Where one turn sends some rows of the set: a few examples, then the rows asked:
rom: [ 11  17  22 -11  -5  -9   0   0  -9 -15   3  -3 -30   3 -12]
libo: [-17  10   6  31  -4  -6  -4  25  -6 -21  -1  16 -22  18 -18]
keb: [  6  17  26   0   2 -18  -1   4  -1 -14  -2   6 -34  16 -19]
Gasi: [-21  23   3  34  -8  -4  -2  20  -5 -16  -9   5 -12  10 -11]
Dafe: [ 14  16  21  -9   0 -13   0  20   6 -16  14  -7 -30  14  -6]
Kon: [-18  28  -2  25 -17 -12  -3  22  -5 -17   0   7 -11   3 -27]
voti: [  6  27  -8   1   1 -20   9   6   3  -2   5  18 -28 -16   2]
nuguf: [-12  -3 -12  13  -6  18   0  31   6 -11   3  15 -32 -15 -15]
peno: [ 12  23  -6  -8   0 -12  12   7  15   2   3  11 -27 -16   1]
vof: [ 14  28  17  -8 -13 -19   5  16  -5 -18   6  -7 -25   8 -13]
dag: [  2  -2  10   1  14  -2   6  15   8 -17  20  21 -14   3 -21]
Laduf: [-13   6  -6  14 -12  12  -7  38   8 -10  -1  18 -20 -23  -5]
zus: [  3  21  24  -3  -5 -11  -1   5 -13 -18   0  -9 -35   5  -8]
Kepa: [ -8  22   9  12 -24  -1 -13  28   3  -6 -21   2 -38 -12  -4]
tobu: [ -2   1  14  10  -7  12  -1  26  23 -11  -9  -3 -21  18 -22]
nur: [ -2   0   6  -3   9   8   7  18  -2 -21  25   8 -11  -8 -10]
Gofum: [ -3  16   5  23 -22  -1  -6  25   2  -9 -13  -1 -52  -9  -8]
kov: [ 16  19   8   1   8  -6  14  16  25   2  -2   5 -34 -15  -2]
Damed: [-10   7 -17  20 -25   6  -3  30   9 -10   1   3 -28 -12   1]
pitin: [  9  15  12  -1  11  -5  11  16  30   0   2  -2 -32  -6   2]
tet: [ -9  11   7  16  -9  16   3  23  23  -8 -11  -8  -6   8 -14]
Rugo: [  3  25   1  18  12 -21  11  16   0  -7   6  23 -33 -16   0]
Bif: [-12  13  -3   9  -5  14  -6  25  20  -5  -6   7 -13   6 -35]
luv: [-19  27   0  21 -10  -4 -11  18  -1  -9 -12  11 -24  12 -32]
Nofi: [  3   3   7  -5   6   0   5  11  -9 -19  24  16 -13  -8 -13]
befa: [  7  12   1  -3  -1  -7  10  26  -2 -22  27   9  -6  -4 -14]
Bagu: [ -6  -1  -9  22 -11  14  -1  35  12 -11   5  11 -34 -20 -10]
nar: [-25  24   1  30   0  -3   0  17 -11 -18  -4  10 -13   4 -14]
gozuk: [ -7  14 -10  19 -30   1  -5  25   7  -8  -8  -4 -37  -7   2]
Fos: [ -3  28   8   8   4 -24   0  19  -4  -9   6  22 -26 -19   8]
gako: [ -7  24   3  19  15 -23   8  15   0 -10  11  18 -32  -7   6]
bigel: [ -6  17   3   6 -18   8   1  24  23  -8  -4  -8  -7   2 -31]
Zodo: [ -8  16   4  13 -19   2  -7  19  -3  -9 -18   1 -53  -3 -13]
nagun: [  4  10   8   2   8 -13   2  26  -3 -22  30  11 -19   7  -5]
Pinar: [ -8  15  11   7  -4  17   4  17  22  -6 -13 -13 -13   5 -19]
geri: [ 10  19  14 -11   2  -5   4  22  23   0   1   6 -23 -20   5]

pitin turns into nuguf
befa turns into Kon
Where do these go?
gozuk turns into peno
Gasi turns into rom
zus turns into Pinar
Kepa turns into geri
libo turns into keb
Gofum turns into kov
Dafe turns into Bif

